The rows of D fall into several groups, which share some directions, and each row is roughly a mix of its group's hidden directions.
D, 114 rows:
[[-19   9   2   1   3  -8  11 -16  -8 -19]
 [  5  -9 -18   2   3  13   2  17  13  15]
 [ -5 -20   8  -3  13   5  -6  11  14  15]
 [-18   4   8   4  -4 -12  10 -18   0 -16]
 [ 15 -11  -8  -6   2   3   0  19   8  21]
 [  9  -4 -18   4  -7   9   9  19  -7  17]
 [ -4  -6  10  20  17  -2   6 -12   1 -16]
 [-10  12  11  17  -3 -10   0 -12 -17 -11]
 [ -4   9 -17  -5  14   9  13  18  12   4]
 [ -7 -18   8 -18   8   0 -14   3  15   6]
 [ 27   1   4   1 -18   2 -13  -7  -4  -4]
 [ -2 -14  -1  12   6   0   4 -11 -16 -23]
 [  2 -17  -5  -3  22   2  -8  -2  -2 -20]
 [  1  -2  -6 -26   3   8  -6  16   3  15]
 [  1 -12   9  26  -2  16   8   7   8  -2]
 [ 12  -3 -11  -7   3   9  -3  26   2  14]
 [-10 -18   3   1  11  12   1  17  12  14]
 [ -1  20   0  -2 -28  -5   8  -3  -3  -4]
 [ -1  10   9  28 -10  -4  14   2  -3   1]
 [ -7  16   7  10  17   3 -15  16   5   8]
 [-16 -11  11 -11   8  -3 -23  -6   6  -3]
 [  2   8  -1 -14  -1  -1  -7  16  14  23]
 [  6  14   0 -21  -9  -5   8   8 -19   7]
 [-17 -13  15  -7   6   4  -4  11  16  12]
 [ -2  -8  13  17 -14 -10   2 -17  -6 -13]
 [ -4   7  12  18   2  -7  -6 -17  -3 -19]
 [ -5  11  15 -13 -17 -17 -13  -5   2   3]
 [  2   1  -5 -31  -5  14  -4   7   0   1]
 [ 14 -26   1   6  10   8  -3   6  14   4]
 [  2   9   5  32   3   5   5   4  -9  -1]
 [ -1  12 -11 -19   0   3  -2  19   0  18]
 [  6 -16   2  11  23  15   9  -5   1  -8]
 [-11   6   9   9  -4  -8   3 -24  -9 -16]
 [ 19   2   1   2 -21   4 -15 -13  -7  -4]
 [-13   7  19   8   7  -4   2 -17   1 -19]
 [-16  -2   4 -24  12   7  -4   8  14   3]
 [-19   4  11  -4  12  15  -4  -6  -4 -19]
 [ 16 -14  -2   6  -4  12   3  14   9  19]
 [  0  15   3 -19  18  17   1  11  -1   1]
 [-18  -5  24   0  16   1   4  -5   3  -8]
 [-10   7  -5  -9  23   1  11  15  13  -1]
 [  8 -12   8 -19  -8   5 -19  -2  14  -3]
 [-10 -23   2  15   8  -2 -10   5  14   7]
 [  0 -17   4   1  -6  -5 -15  10  21  13]
 [  8  10  -5  -9 -17   3   3  17  10  18]
 [-19 -12  24  11  10  -2   4   1   2   0]
 [  0  18  -3  15   2  -3  12 -11 -18 -13]
 [ -4 -20   1 -20   2   5  -5   9  16  10]
 [-18  -3 -10  -7  18   4  17  -7 -10  -5]
 [  3  -7   6  23 -14   2 -22   4   0   3]
 [  7 -12 -19   0  10  15   7  16   1  10]
 [ 21   2 -19  12 -13   1   4   7  -3  10]
 [ -2  -4 -13 -11  18  11   0  12  20   3]
 [ -8   7  -4 -24  -8  -6  -7   5   5  20]
 [ 11 -15  -5  -1 -15  -1 -17   4  11  17]
 [ -8   4  -7 -29  -4  -3  -3   5  10  12]
 [ 10 -14  -5 -12 -14   4  -7   6 -17  16]
 [  3   3 -14  12 -19 -22   1   1   1   9]
 [ 19  -6 -23   7  -7  11   2   2 -12   5]
 [ -6 -13   3  -8   6  12  15  13  22   2]
 [ -8  10  15   3 -12  -9  -6 -20  -9 -14]
 [ -5   4   9   7  10   6   6 -18 -16 -19]
 [ -5   1  25  -5   4  -5   6 -11 -18 -10]
 [  9 -22  -2  10   7   8   4  16   1  15]
 [  1 -12  17  12   4  21 -13  -3  -4  -8]
 [ -5   7 -10 -31  -6   9   2   3  -2  -4]
 [  3 -17  16  25   3  -6  -2  -5   5  -5]
 [ 17  -9   7  20 -21   1   4   4   4  -2]
 [ -7  15   7 -19 -22  -5  -8   0  -2   7]
 [  3  11 -14  -6  22  20   5  -6  -4  -3]
 [ -1  -7   4 -23   0  -3 -20   4  16   6]
 [ 12 -26   6  13   7  -2 -13   4  -1  -6]
 [-11  19  -1 -10  25  -7  10   1   1  -1]
 [-10   3  -6 -28  11   9  -8  -1  10  -6]
 [ -4  16 -11 -26  -5   6   1  11   5   7]
 [  6 -13   6   2   5   7 -13  17  13  18]
 [ -3 -20   6 -10   9   7  -6  12  17  13]
 [-16 -11  23  -9   3  -2 -11  -2  12   5]
 [  8 -10  -5   2  -3  -1  -2  20  11  24]
 [ -3 -12   0  12   3 -21   2   4  21  12]
 [-15  -3  10 -21  16   6  -7  -8   6 -11]
 [-14  -2  -5 -15  14   0  -8 -19 -16   2]
 [  1 -16   1  16  21   1  -3   1 -10 -15]
 [ -5   2   9  11  -4  -5  -1 -25 -10 -18]
 [ 10  10 -14  -6 -13   4  -1  21   1  16]
 [ -3 -21  15 -11  16   8  -2  -3  13   0]
 [-10 -19  -1   2  12  -1   1 -19 -14 -11]
 [ -1   2  15  20   2  -9   6 -14 -11 -14]
 [  6  16 -21 -18 -13   5  -7  -1   2  -1]
 [ -9   9  -4 -21 -13  -1  -7  13   9  14]
 [ 16  16   2   7 -15   3 -16  -1 -14   9]
 [-15  -6   7  10  17   0  -3 -13 -20  -3]
 [  3  -2 -15  -4  13  16  18  16   4   4]
 [-14  17  18  11   2 -12   1  -6  11   9]
 [  4  -9   6  17 -12 -19 -12 -15   3  -4]
 [ 13 -10  -8  -7  14   9  -8  21   7   8]
 [-13 -12  12  22  12  -5  -8 -11  -4  -3]
 [ -4  11 -14 -16   3   6  15  20   5   6]
 [ -7  -2   8  10   1  -7  -3 -22 -12 -20]
 [ -3  17  18  19 -12  -9   2  -6   8   5]
 [ 25  -3   5  10 -15   4 -17   4   4   5]
 [ -5   3  17   7  -8 -27  -5   5   9   7]
 [-12  13 -10 -25   3   1   6   8   5  12]
 [-16  17  14   7   2 -13   0 -17   2  -7]
 [  4 -16   2 -10  -1 -11  11  -5  26  -1]
 [-20 -14  23   3   5  -2  -8  -6   7  -2]
 [  5  -8  -8 -14  17   7  -7  19   8  13]
 [ 12 -16 -23  11   4  15  -1   4   2   3]
 [ -7  15 -10 -22  -1   9   6  -2 -17  -8]
 [  8  -8 -26   7  13   4  -6   1  15  -5]
 [  3  13   3 -20 -22  -7 -12  -5  -2   4]
 [ 13  -1 -11  23 -14 -10  -5  -9  -9  -3]
 [-12 -14  11  10   5  -8   5 -15  13 -16]
 [ -5  11   1  -7  -2 -12   3 -22  -3 -22]]

One row of each group comes first, with its name. Which group is each row after those in?
[  4   0   8  30   1 -11   8  -7  -4  -8] => Y
[ 10  19  -6 -11 -21   2   0  12   9   3] => F
[  8  16 -11 -16 -19  -5 -14   3  -3   1] => G

[ 11 -13   6  19  -2   2  -6 -14 -10 -16] => F
[ -1  -7  -4 -17  -3   2 -13  18  14  16] => G
[ 17   1 -18  14  17  -8   8   4   7  -5] => Y
[ 11  -4 -10  -4   4  11   6  25   8  14] => F
[ 19   4 -20  18  -6  -9   2  -2  -7  -4] => Y
[  2  22  -3  -4 -10 -15 -11 -12  -4 -13] => G
[ 18  15  -9   2 -24  -8  -2  -2  -1  -4] => G
[ -2  -5   0 -20   0  -3 -21 -12  -2  16] => F
[-7 -4 -5  4  4  3 20 17 21  7] => G
[  5  -4 -25  -9  -1  13  -5  11  12   9] => Y
[  4 -12  15  18 -21 -12  -5   0  -1   2] => F
